In the rows, 128 means zero.
One turn moves every row onto another: examples first, then more rows asked:
rero: [153 144 150 113 139 147 142 188 138 111  91 125 110 115 118 115 107 146
 132  89 122 101 134 110]
Tus: [142 149 135 111 117 127 126 149  98 133 103  87 155 142 142 119 109 142
 102 114 119  83 149 124]
kamup: [131 135 120 116 124 131 138 150 120 155 100 100 138 112 139 138 108 116
 119 151 112  90 139 152]
Guga: [126 135 167 123 114 105 142 130 136 124 124 112 124 110 100 141 112 119
 137 109  91 102 135 138]
fudu: [137 117 138 112 108 122 121 170 147 109  90 109 131 108 133 120  95 137
 118 101 112 137 124 102]
mig: [163 142 134 107 129 131 122 151 123 140  93 106 114 127 156 152 125 120
 167 121 126 104 112 108]
sulet: [166 151 166 138 118 122 120 160 155 132 101  76 117 118 107 139 126 102
 134 116 108  88 138 141]
Fezo: [175 143 145 126 120  99 122 148 121 106  94 112 114 127 152 118  84 123
 143 114 127  83 151 147]
lebas: [165 128 156 126 145 132 148 134 134 136 113 104 121 111 136 129 117 111
 147 137 102 100  90 143]
Nusaf: [147 122 151 120 147 135 121 139 118  94 127 117 133 122 126 127  86 116
 139 144 133  73 113 118]
Dif: [161 129 144  93 108 145 123 163 125 113 109  80 114 113 131 119 100 116
 146 109  83  73 135 140]
lames: [144 105 132 123 123 115 152 148 153 146 102 121 109 146 144 122  96 137
 148 101 115 107 117 132]
tavi: [162 111 158 121 137 129 134 151 130 153 111  85 128 146 152 145  74 157
 127 130 135  91 131 122]
Nif: [156 141 145 146 123 154 127 142 150 149 113  99 104 123 148 116  99 152
 144 108  90  91 155 116]
mivor: [154 136 148 115 136 162 161 166 140 136  93  83 116 145 141 149 126 146
 143 115 109  77 142 119]
takir: [128 144 170 123 109 102 140 128 127 124 121 107 126 114 106 135 112 117
 132 112  90 103 140 141]
Balaz: [159 111 128 116 146 147 121 145 133 120 111 101 113 136 140 109  98 155
 110 130 118 115 168 131]
rar: [170 147 172 125 120 121 119 163 149 125  94  76 116 116 106 135 125 102
 134 107 108  88 136 140]
bez: [159 131 131 113 138 144 136 166 112 106 112  99 141  95 150 135  82 140
 142 138  95 109 147 113]
Fov: [113 121 158 142 137 148 125 145 136 126  97  83 143 139 137 117 108 128
 121 114 146  73 141 123]
sozu: [156 115 137 101 131 117 105 148  91 117  85  92 126 125 131 128  94 132
 131 103 126 108 144  99]
zib: [139 152 158 103 129 133 124 158 150 117 123 114  94 122 122 124 121 131
 142 152 103 117 122 111]
rep: [151 148 124 126 132 128 131 164 120 104 125 123 118 151 132 135 135 121
 114 127 112 101 118 121]
roza: [133 123 153 120 102 134 138 119 109 130 120  96 106 140 132 110 112 122
 129 126 123 126 143 148]
fim: [140 113 128 113 102 118 122 170 141 110  97 107 128 112 132 117  95 134
 117 106 104 134 123 100]
pez: [158 143 139 104 119 154 150 150 143  97 106  82 124 104 127 121  98 142
 117 158 131 103 127 130]
Fupu: [159 116 155 131 127 137 124 173 139 114 121  69 105 131 110 136  78 125
 133 139 126 115 161 132]
vanef: [139 138 153 133 102 140 118 117 144 123  91 117 130  98 123 126  96 120
 143 126  97 118 128  98]
gode: [130 143 162 148 129 150 128 160 117 152 103  97 126 120 132 136  81 132
 134 128 124 124 102 107]
Gos: [119 128 159 125 129 160 108 149 151 126 117 115 117 129 126 158 115 139
 122 124 145 109 145 120]
makez: [126 137 156 137 107 141 121 121 140 130  90 117 136 100 122 123  94 116
 138 128  98 118 131 100]
Fede: [120 118 152 142 142 142 127 158 137 125  99  80 140 140 132 113 104 129
 125 113 148  67 140 124]
Tasi: [149 148 161 117 136 131 145 143 157 117  85  75 138 124 122 139 108 139
 136 102 150  94 118 153]
kup: [158 134 156 140 135 136 135 144 149 109 126 104 118 164 143 133 114 122
 159 104 113  97 132 151]
lifi: [147 153 131 119 119 133 128 149 101 129 102  85 154 144 143 117 106 150
 102 115 127  88 143 118]
dinof: [176 125 161 136 116 142 139 152 142  99  90 104 121 126 124 160  81 136
 111 101 116  90 106 123]
nesaf: [164 121 155 129 120 118 149 155 123  97 109 128 119 135 117 137  81 120
 136 146 116 124 136 103]
disov: [144 144 165 120 134 136 140 151 162 115  80  75 140 126 123 138 104 137
 130 100 144  97 108 147]
zol: [164 119 141 102 128 110 104 154  99 116  75  92 125 125 133 130  93 127
 124 100 121 105 146 104]
nof: [167 129 158 124 134 141 163 141 114 141 119  91 128 111 115 150  84 154
 136 106 107 111 151 136]

Guga moves to sozu
Balaz moves to kup
rero moves to Gos
Now these:
Nif moves to rep
makez moves to Tus

One turn moves every row onto another: examples first, then more rows asked:
goveg: [116 147 100 116 105 153 127 101 125 129 106 135 153 104 146 113]
Tib: [104 141  90 113 102 163 100  99 136 138  87 138 151 122 156 120]
gul: [121 128 104 156 116 168  92 122 111 124 110 169 157 115 171 133]
Darov: [121 146  99 115  88 168 117 103 123 129 112 134 152 113 160 120]
Zunib: [128 120 111 132 123 123  93 153 146 149 124 148 151 123 147 142]
bab: [ 99 116 108 126 141 147 115 152 126 128 125 164 133 143 174 146]
pesi: [ 90 139 110 113  98 132  96 106 124 134 134 173 142 144 194 109]
Para: [103 152 107 116  99 129 104 118 113 136 137 175 138 135 201 112]
muzi: [109 119 114 120 142 152 112 161 124 130 130 159 139 130 177 147]
Lorif: [ 85 124 120 105 101 109 105 158 112 129 111 146 140 119 184 141]
dum: [114 142  97 120  89 162 122 105 132 139 101 136 170 119 169 119]
betus: [ 99 138 100 115 101 170 116 103 120 129 102 142 167 106 156 110]
par: [132 130 111 138 117 136  92 148 141 145 129 153 154 116 134 132]
pezi: [121 115 117 144 130 136 101 118 113 141 150 139 139 123 183 114]
fusi: [ 95 152  93 118 106 126 113 105 112 130 125 178 133 130 188 121]
vin: [ 85 119 125 113 107 108 119 159 116 122 115 162 143 114 188 111]
lufu: [ 92 112 121 105 110  99  94 145 105 141 114 153 140 112 175 128]
Fekep: [109 143 119 118 126 146 102 146 155 148  84 142 164 103 163 106]
gome: [117 114 113 150 131 136 113 111 119 143 142 138 143 128 176 108]
doso: [114 146 119 106 126 152  95 141 152 141  86 138 152  94 172 109]
fode: [ 87 109 124 101 100 118  92 163 113 120 117 145 142 120 176 118]
lelan: [102 134 122 107 137 142  92 143 145 126  85 151 144  86 162 117]
lutog: [109 145 101 106  96 161 127 102 125 133 115 150 169 120 158 109]
Vok: [ 84 131 100 125  95 122  99 114 121 117 138 164 125 137 185 113]
regi: [112 135 112 107 126 148  83 141 160 120  98 144 154  89 164 118]
zivu: [122 127 110 147 119 173  84 127 123 131  97 168 154 117 157 133]
Kazo: [123 123 112 143 117 129  90 152 138 147 121 151 142 122 132 127]
Dizo: [ 97 109 124  98 109 110  94 160 112 131 119 151 159 113 182 127]
guli: [ 87 147 103 119  99 128 111 105 126 125 144 163 131 124 188 107]
fuf: [115 126 105 163 121 168  99 130 116 128  97 167 153 114 168 125]
Kuvek: [104 147 120 111 125 132  81 146 153 142  88 144 157  97 161 111]
kesu: [ 91 119 122 116 105 114  97 168 119 135 101 138 129 115 184 128]
pelu: [125 119 115 148 120 149 105 113 108 135 144 145 140 123 172  99]
lur: [110 143 110 118 117 143  94 155 161 124  93 138 150  93 170 108]
temo: [108 118 105 130 137 141 121 154 120 123 135 162 136 132 191 138]
rak: [ 96 114 120 106 101 111  87 157 116 127 105 137 138 106 184 131]
goni: [ 90 138 108 117  90 142 109 108 110 142 128 168 125 130 179  95]
Kom: [105 132 110 114 125 117  99 145 159 123  86 135 163 104 164 122]
sopo: [ 90 139  99 114  94 118  98 114 122 116 138 177 139 131 188 116]
batu: [ 98 135  98 121 101 163 121  97 129 127 111 151 172 126 155 109]

lelan moves to lufu
par moves to muzi
fode moves to pesi
Now these:
pelu moves to zivu
vin moves to goni
Dizo moves to Para
kesu moves to Vok
sopo moves to lutog
gome moves to fuf
betus moves to Kuvek

One turn moves every row onto another: examples first, then more rows asked:
lega: [141 131 145 130 131 168 116 125 163 129 155 136  98 124 130 135 112 146
 130 128 131 135 135 133 110 150 125 122 118 122]
Mabud: [122 109 109 132 122 102  98 137 134 124 117 117 140 121 114 111 107 110
 134 143 110 108 127 112 112 130 107 125 142 151]
Fufep: [110  92 113 130 146 110 109 135 119 141 114 138 165 134  98 114 106 129
  96 133 109 115 129 114 120 107 126 110 138 131]
Pinu: [106 109 101 136 141 110 112 127 133 140 113 129 140 119  95 121  90 125
  93 136 103 123 123 114 114 114 124 124 148 140]
gak: [116 117 110 134 131 112 104 126 131 130 106 114 141 116 108 122 106 106
 126 136 106 112 145 113 121 120 107 123 154 151]
rud: [140 123 127 117 128 114  94 124 135 125 125  88 130 109 140  99 119 113
 130 143 114 105 150 112 124 111 118 127 154 145]
dib: [143 103 133 125 135 122 100 129 120 133 121 103 166 125 130 103 130 109
 121 133 112  99 153 108 129 102 119 105 146 141]
guguk: [135 115 143 122 124 158 119 144 152 156 161 105 115 133 138 146 130 160
 121 111 141 133 144 132 153 125 112 122 113 103]
Rona: [112 121 128 135 133 180  92 138 127 118 131 139 152 142 130 121 116 139
 114 143 115 122 160 123 145 117 137 112  98 103]
kepi: [152 115 127 131 139 128 109 117 138 145 138  88 138 109 135  96 108 118
  86 135 104 111 131 105 119  96 141 114 152 140]
Movab: [126 106 140 119 118 149 117 147 151 149 158 115 117 134 131 145 135 159
 129 115 142 134 147 132 154 124 102 120 111 102]
bugag: [121 110 134 124 127 152 122 147 152 157 158 118 114 136 124 152 122 167
 114 111 140 139 136 134 149 127 113 124 110 100]
kide: [ 98 109 102 123 141 100 107 133 132 135 120 131 129 120 100 113  91 137
  98 144 110 126 120 118 113 115 125 133 143 133]
tibeg: [120 104 137 119 120 145 119 149 151 150 157 123 117 136 124 148 130 163
 125 116 142 137 144 132 154 126 103 122 110 101]
Zedad: [113 101 102 134 131  99 106 138 135 135 123 130 140 124 101 109  93 127
 104 143 107 118 108 115 107 124 121 126 134 141]
Veri: [109 117 109 121 130 101  97 133 131 123 109 116 131 116 113 116 106 117
 133 144 113 115 143 118 120 122 107 133 151 145]
rigar: [149 118 130 116 139 119 102 121 139 139 145  86 128 107 143  87 111 129
  92 143 111 112 130 109 119  96 143 123 149 133]
dete: [150  99 135 125 144 126 106 126 124 144 136 101 164 124 133  92 123 123
  90 133 110 103 137 106 125  90 140 102 142 131]
bofi: [138 130 142 131 132 166 118 126 163 132 156 140  97 125 126 136 108 150
 124 128 130 137 130 135 109 149 127 122 118 119]
Ziv: [128 115 139 123 122 154 117 145 151 151 156 108 115 134 132 152 130 158
 130 111 141 133 148 135 154 129 105 123 113 105]
fasi: [130  92 122 128 151 119 113 130 122 148 132 123 164 129 112 100 109 136
  75 132 109 114 122 110 119  93 143 105 136 125]
seg: [129 104 141 118 123 150 121 146 153 155 167 116 116 133 131 140 131 167
 114 115 141 137 139 130 153 119 111 119 108  98]
Viz: [143 131 145 129 131 169 116 124 164 131 157 134  98 124 131 133 111 147
 126 128 131 134 133 133 110 148 128 121 118 120]
Nogo: [122 102 136 119 122 147 121 148 151 154 161 122 116 135 125 145 127 168
 115 116 140 139 138 132 151 123 109 121 108  98]
Radam: [117 119 130 135 135 182  95 136 129 121 137 137 150 142 133 116 114 142
 103 143 116 123 156 122 144 113 145 111  96  99]
kare: [141 130 144 130 133 168 118 125 163 131 158 137  97 125 128 134 108 150
 122 128 130 136 130 134 108 148 128 122 117 120]
Zaz: [119 121 132 134 132 182  92 137 128 117 133 134 152 141 135 118 118 137
 115 142 116 119 163 121 146 116 139 111  99 103]
Mok: [120 113 134 124 124 151 118 148 151 153 152 118 116 136 123 155 125 162
 125 112 140 137 143 135 152 132 105 126 111 103]
nuri: [133 101 112 134 137 109 109 133 139 145 143 114 136 119 117  93  94 133
  80 143 105 117 100 110 104 110 141 120 133 133]
Guso: [127 108 112 134 146 120 116 122 137 151 133 113 138 114 112 105  92 132
  70 136 102 122 115 110 112  99 145 118 146 133]
guko: [137 130 142 130 131 167 116 127 162 130 154 140  98 125 126 137 110 147
 128 128 131 135 134 135 110 151 125 122 117 122]
tezop: [112 119 127 135 134 180  95 138 128 120 133 142 151 142 128 120 114 142
 107 143 115 124 156 123 144 116 141 112  96 100]
ruz: [124 109 113 121 147 111 109 126 138 145 140 112 129 114 119  94  94 143
  73 143 110 124 112 114 111 100 147 127 141 125]
Mepen: [133 106 144 117 120 151 118 147 153 152 164 112 117 132 135 142 135 162
 121 116 141 134 145 130 154 121 108 119 110 100]
Rogil: [121 121 133 134 133 183  94 135 129 120 137 133 151 141 136 115 117 139
 108 143 116 119 158 121 145 113 143 110  97 102]
Lol: [143 121 125 131 130 123 102 118 135 132 122  89 140 110 132 108 116 103
 120 135 106 105 149 107 124 108 120 118 157 151]
nagop: [156 108 127 129 129 118 103 128 141 140 147  91 137 114 139  84 109 121
  94 142 108 106 115 107 111 107 139 117 139 139]
Mur: [118  99 119 127 137 111 102 135 118 130 107 126 167 131 108 116 120 113
 124 134 112 107 148 112 127 112 111 110 144 141]
tuma: [150 113 124 129 121 112  96 130 138 127 131  91 139 114 137  96 118 106
 128 143 111 100 133 108 116 119 118 120 145 151]
pituf: [130 112 140 123 128 157 121 145 153 159 163 110 114 134 132 146 125 166
 110 111 140 136 138 132 151 123 117 123 111  99]

Fufep moves to dete
Zedad moves to nagop
Veri moves to ruz
Now these:
seg moves to Movab
bugag moves to guguk
Lol moves to Pinu
bofi moves to Viz
Radam moves to Zaz

One turn moves every row onto another: examples first, then more rows asked:
fom: [140 102 103 191 113 145 125 133 151 107 116 131 116 118]
zasas: [131 149 102 171 150 146 108 103 130 128 116 121 107 152]
Nuduf: [141 119 110 148 135 128 104 111 106 154 129 135 154 144]
rup: [139 105 102 192 111 143 122 132 154 108 120 130 116 122]
sobi: [150 125 108 149 123 151 153 118 154 113 132 118 104 145]
muf: [151 120 110 149 127 152 158 118 150 110 125 120 104 142]
Momi: [141 100 107 192 113 141 130 132 151 103 115 134 117 121]
solug: [132  87 115 152 140 135 124 129 103 129 111 137 164 130]
kudo: [128  96 104 149 139 143 112 133 106 144 110 130 158 121]
der: [148 127 103 148 125 155 150 120 154 117 128 116 102 139]
sez: [131 139 109 170 161 150 128 106 122 122  92 126 102 141]
vipem: [131 100 104 150 131 137 100 129 113 144 129 127 162 133]
Rigop: [141 100 107 192 109 141 125 130 153 104 122 132 119 125]
lus: [141 106 120 148 148 129 128 114  95 144 100 144 151 133]
duz: [144 108 123 149 139 121 122 108 101 139 123 143 159 149]
rudaz: [137 117 107 147 144 136 110 117 101 160 106 134 146 127]
kotu: [148 123 107 147 128 156 157 120 149 114 122 118 101 137]
Konag: [136 139 117 173 147 133 119  96 130 109 126 129 116 169]
ginu: [135 130 124 173 158 136 139  99 120 103 102 135 113 158]
Bubu: [133  92 116 152 132 128 112 125 111 130 130 135 168 143]

Momi moves to Rigop
Nuduf moves to rudaz
Now these:
der moves to kotu
zasas moves to sez
vipem moves to kudo

